In the data rows, the value 128 means zero.
Some points:
[154 137 115 127 142 159 114 126  41 116 175  96 108 115 114 114 210 138
 137  88 142 124 160 120 143 128  95 139  97 149 121 137]
[ 69 123  22 134 135 128 124 117 119 151 145 132 144 128  91 123 128  70
 166 154 190 121 129  40 225 239 141 120 132 114 129 103]
[146 117 127 132 139 174 108 114 205 126 108  26 123 124 133 113 218 122
 109 101 126 131 148 192 134 111 147  79 124 157 121 134]
[ 26  91 139 134  94 119 125 132 105  86 121  90 164 143 107 122 143 206
  74 121 116 127 133 142  91 136 187 172 131 135 135  92]
[ 81 100 119 139 132 118 132 196 106  91 134 151 154 162  87 118 144 129
 234 106 128 139 131 151  93 128 122 130 133 118 127 112]
[121 143 184  31 174 129 105 109 100 115  71 124  85 107  94 150 139 148
  94 138 130 136 162 190 132 131  93 125 126 181 121 145]
[131 105 115 137  69 116 131 111 115 145 136 185 159 134 153 125 121 124
 158 150 127 108 119 149 125 137 120 207 135 115 125 166]
[174 164 125 199  96  91 136  95 162 109 110 134 159 153 127  66 114 123
 144 162 136 133 198 160 161 114 117 114 116 106 105 143]
[116  39 140 106 124 139  95 121 134 164 162 210 123 114 137 122 116 167
 116  88 112 125 171 171  87 126 135 121 173 133  98  68]
[157 142  57 122 139 145 186 176 126 105 122 119 105 122 127 162 126 136
  39  65 240 208 136 131  75 110 117 147 115 151 126 147]
[168 144  96 117 100 103 101 160 144 122 201  98 130 115 119 123 110 122
 139 158 131  96 109  92 189 125 183 179 118 177 128 156]
[160 146 177 123 120  76 130 148 131 118 112 131 129 137 129 121 116 104
 140 158 151 123 100 151 153 228 175 177 114  29 125 155]
[152 156 122 184 161 180 105 122  75 195 122 136  79 124 114 109 131 140
  96 101 129 126  56 138 126  56 176  55 129 166 114 100]
[130 151 148 122 102 188 142 161 146 123 125 119 136 119 135 112 161 139
 132 143 132 163 110 112 197 116 132 129  79 102 181 190]
[152 165 114 107 158 140   0  62 115 101 119 129  97 108 117 117 143 144
 108 141 135 131 150 139  57 133 123 123 134 159 105 158]
[154 125  69 115  99 146 132 200 141  93 110 102  56  84 135 112 108 121
 184  85  58 125  96 107 187 127 137 124 102  87  68 117]
[112  82 154 168 136 151 142 122  34 143 100 110  43 112 118 109 130 131
 117 139 112 199 131  87 143 125 116 132 136  92 119 206]
[124 171 114 140  52  84 145 136  63 127 129 142 114 123 129 123 117 122
 183 129 130 142 135 153 124 124 123 120 117 114 255 100]
[171 146 226 117 110  55 138 145 126 112 110 106 119 147 104 116 120  70
 172 150 143  83 148 167 155 113 153 117 157 116 145 138]
[103 122 187 138  97 111 138 138 115 168 140 139 149 133 125 127 122 118
 112 119 125 139 105 129 120 180 113  97 126 108 166 109]
[ 92  97 132 114 123 131 125 130 111 144 204 145 151 133 118 125 146 131
 126 118 124 124 137 139  18 139 125 126 140 113 112 140]
[ 84  55 141 143  76 137  68 114 132 151 142 174 143 116 121 117  53 138
 104 138 146 157 168  75  75  58 162 141  75 161 133  74]
[ 98 132 110 129 128  84 108 111 199 134 140  86 144 134  96 150 113 112
 162 129 152 130 107 151 127 138 102 135 210 107 189 107]
[162  67 133 118 100 121 140 144 137  79 119  97 132 115 128 115 115 109
 136 154 131 128 103 101 149 116 136 130 124 112 147 138]
[141 152 136 135 158 155 154 122 159 112 124 117 115 113 111 170 114 116
 112 201  93 111 119 146 157 140 134 123 129 116 125 145]
[153 150 127 123 170 190 126 122 121 166 110 150 171 113  90 168  54 138
 117 113 108 127 102 147 139  73 127 134 114 123 122 152]
[155 141 125 133 135 120  45 144 146 114  96  99 132 222 123 133  36 128
 212 146 122 126 100 110 136 176 122 118  59 125 168 135]
[103  61  96 141 123 107 136 113 157 139 133 141  89 136 130 145 114 114
 141 120 125 134 117 144 115 145 118 132  92  88 136 114]
[ 85 143 131 148 208 105 134 120 121 169 135 165 154 160 135 121 175 120
 146 118 115 180 121 141 117 138 122 135  76 140 130 116]
[119  91  97 113 166 211 158 118 128 112 134 130  60 203 133 103 131 166
  74 179 125 128 152 112 126 116 137 109 132 151 236 143]
[125 150 147 136 117 144 136 117 129  19 109  90 126 120 115 120 121 119
  97 126 132 129  84 119 131 121 145 126 127 126 123 136]
[134 148 124 109 170   0 132 131 169 130 119  44 132 156 128  92  89 118
 130 137  25 122 127  80  96 121 136 120 117 124 146 127]
[147 150 115 117 138 106 122 127 109  74 119 133  84 106 124 113 134 135
  97 102 136  74 230 142 137 122 124 131 121 181 113 147]
[131 133 137 129 122  84 132 134 136 133 113 123 144 124 134 205 112 214
 172 175 115 120 176 101 212 127 121 110 113 110 133 121]
[134 133 141 178 121  95 173 116 122 243 146 124 140  76 116  86 115 114
 155 135 156 128 103 124 114 143 126 170 111 164 155 107]
[128 135 177  90 108  83 137 152 124 168 131 103 172 110 114 158 118 126
 164 155  80 121 120  48 166 130 130 115 117 229 117 181]
[153 151  29 109 119 179 106  71 113 105 122 129 135  99 125 159 129 120
  68 132 122 220 164 197 140 130 121 126 129 128 117 148]
[211 103 140 122 192 166 118 110  93 119  66 126 119 127 125 187 135 136
 114  58 127 158 148  50 122 120 127 139 129  82 122 137]
[154 133 134 173  98 113 158 141 216 133 114 117 147  96 114 228 228 130
 194 157 132 120 116  98 136 129 144 128 111 129 138 142]
[159 152 146 120 112 127 136 152 129  64 203 114 129 119 158 123 196 127
 188 195 143 102 116 123 148  97 142 119  49  85 131 133]
[168 107 140 121 145 171 124 122 133 101  85 248 101 139  55 109 145  97
 109 119 132 129 137  54 128 177 170 124 124 158 118 105]
[ 75  83 117 148 136 135 115 131 108 150 140 154 143 116 126 122 177  44
 105 104  75  33 154 157  96 126 136 130 126  80 132 128]
[189 153 129 119 120 150 233  83 129 121 107 133 113 120 126  76 120 128
 168 101 136 104 121 123 126 120 141 183 166 129  87 140]
[138 153 131 138 133 165 141 129 127 124 105 122  94 105 143 122  71 225
 119 126 135   0 127 132 129 129 111 129 121 130 124 145]
[133 162 131 114 103 127 133 146 128 193 132  42 132 119 117 145 113  89
 131 149 221 115 121  92 139 117 141  36 100 100 121 144]
[ 68  63 222 132 120 182 108 122 160 152 159 161 139 122 135 130 110  85
  99  72 109 124 158 162  75 146  72 138 125 128 108 118]
[ 95 101 122 144 100 102 144 121 120 135  85 145 146 138 137 126 119  55
 115 118 115 134 106 178 122 143 128 132 115 191 143 112]
[163  97 135 127 127  67 134 112 152 108 180 117 108 106  45 115 122 177
 112 135 108 173  63 165 152 123 123 116 138  91 131 150]
[145 170 199 119 111 116 132 200 130 151 110 110 135  87 178 207 105  92
 156 157 150 160 109  98 155 140 115 123 170 106 135 129]
[151 151 131 120 158 142 151  48 133 106 113 109 158  46 124 111 116 124
 146 142 137 142 105 143 149 122 136 121 131 112 134  65]
[ 92 103 119 129 157  47 197 173 138 138 137 159 147 125 128 110 114 167
 129  80 127 130 146 154  67 133 128  50 129 115  80 133]
[ 56  38 141 148 127 132  75  98 118 158 161 171 108 111 157 129 115 150
 110  85 177 116 169 181  85 127 132 124 107 134 117 122]
[112 119  58 138 118 102 138 108 103 132 137 195 152 147 123 210 125 117
 105  84  95  60 109 121 113 139 185 124 173 107 163 130]
[ 96 108 132 142 124 126 127 125  56 142 216 139 149 148 120 125 136 115
 117 104   9 133 127 145 112 141 117 121 136 117 122 128]
[ 56 170 139 186  55 174  78 130 107 109  68 104 118 117 122 104 130 125
 128 139 134 109 134 124 149 118 132 126 197 129 116 167]
[168 150 114 126  98 104 136 169 157 120 113 145 138 154 119 115 114 122
  74 175 126 123 106 123 159 118 137 148 114  89 125 143]
[154 145 141 238 129 152 161 121 187 118 120  98 106 126 121 118 156 177
 145 120 133 135 131 116 130 126 135 113 196 132 124 142]
[175 144 172  91 107 180 119 115 115 106 149 127 100 249  89 125 118 136
 103  90 182 134 134 145 136 158 123 135 130 212 110 136]
[194 131 127 120 154 177 121 126  68 101 114 127 205 112 151 108 130 142
 111 116 130 138 190 154 131 122 125 132 126 146 136 162]
[150 167  73  98 135 166 121  93 128 173  99 126 104 118 166 108 187 136
 116 104 127 127  67 143 100 121 130 145 109 147 123 148]
[122 149 119 123  95 112 132 104 123 123 188 129 138 142 226 127 115 122
 217  97 113 137 111  69 127 137 123 119 131 112  89 102]
[165  74 133 120  98 182 143 145 142 112 134  81 137 115 130  71 111 125
 142 146 113 128 101  98 111 129 136 121 136  96 128 140]
[133  86 101  90  50 117 143 118 108 156 142  92 151 150 134 168 115 123
 132 105 119 143 176 168 131  74 130 154 146 114  92 114]
[132 154 134  65 144 141 193 125 190 115 120  91 115 115  62 114 116  95
 126 137 137 102 120 110 132 122  74 128 127 118  64 141]
[ 31 153 148  91 125 143 102 157 147 159 196 222 100 118 138 132 133 151
 110  90 102 213 175 168  81 120 243 131 145 127  93 127]
[ 84 150 108 112 142 111 161  61 137  98  67 101 130 104 127 115 118 123
 148 153 133 157 108  57 144 112 142 125 113 119 130 149]
[181 140 128 136 210  97  29 220  97 121  61 120 114 109 130 151 137 127
 122 127 166 135  94 132  80 117 126 172 133 135 123 142]
[ 55 125 170 143 215 118 112  59 122 119 216 163 119 137 133 129 111 132
  82  98 163 120 150 149 128  57 129 201 128 109  71  74]
[129 158 117 123  89  81 126 128 158 123 123 175 190 134 165  98 119  68
 106  94 136 111 106  93 148 121  66 102 115 105 147 153]
[ 73 194 119 137  71 134 122 146 148 143 133 135 138 109  98 187 111 129
  97 100 110 127 139 150  89 139  87 138 121 117 121  46]
[162 119 141 140 153 102 152 137  80 100 121  90 122 126 228 176 122 119
  95 149 140 120  95 110 166 133 183 121 132 158 127  80]
[ 80  91 121 141 128 109 128 125 108 139 114 161  91 155 132 198 142  80
 134 147 119 134 126 141 110  51  40 130 180 133  71 120]
There is one direction along which these points spread out most. Take the direction at right angles to it along which they spread out most. Then take the direction at right angles to both along which they spread out most. Go by this last direction. How far along it is each point below, from 0 to 99? The average is 50, and the first point in the table lies past the average. One standard deviation of the points above along it is 16.
[129 133 133 117 114 123 122 135 154 117  62 127 136 122 135 105 168 228
 126 163 143  84  46 113 187 119  76 125 134 137 119 131] 42
[ 84  88 102  60 148 120 121 130 126 150 173 156 150 138 131 113 179 131
 125 143 126 106 121 146 104 132 124 125 143 107 126  94] 51
[140 153 112 113 194 190 113 122 112 100 141 143  90 108 124  68 126 146
  97 103 131 127 150 159 120 130  94 129 159 177 177 141] 50
[131 136 100 120 220 184 122 187 120 104 118 125 170 111 124 108 116 116
 116 138 128 152 146 147 148 119 123 140 183 211 146  76] 52
[144 143 141 113 143 167 126 118 134 113 114 130 108 108 168 134 132 130
 111 110 129 128 140  87 127 112 123 113 134 132 218 128] 62
[123 144 121 139 114  90 144 120 126 170  73 121 153 140 134 125 123 170
  89 109 120 148 183 119 138 205 124 128 111  96 143  59] 56
[129 151 138 125 149 143 152 118 130 109 112 120 123 167 127 115 121 126
 144 137 189 126 109 172 159 117 137  67 135 113 120 152] 42
[121 130 114 144 116 100 144 111 117 123 132 137 141 132 212 134 115 115
 141 244 126 129 107 104  42 190 119 101 121 177  61  79] 53
[214 152 136 150  98 120 130 138 178 115 130 119 120 126 113 108 189 128
 119 143  82 136 113  99 142 119  68 125 134 110 128  80] 36
[136 146 123  90 120 102 135 136 132 212 116 113 139 228 132 114 126 124
 158 211 121 101 127 106 141 114 133 166 126 101 133 113] 52
[ 82  93 125 160 168 110 126 135 180 145 176 157 161 140 209 121 110 126
 127  78 119 134 128 145 140 145  97 135 134 167 129 219] 48
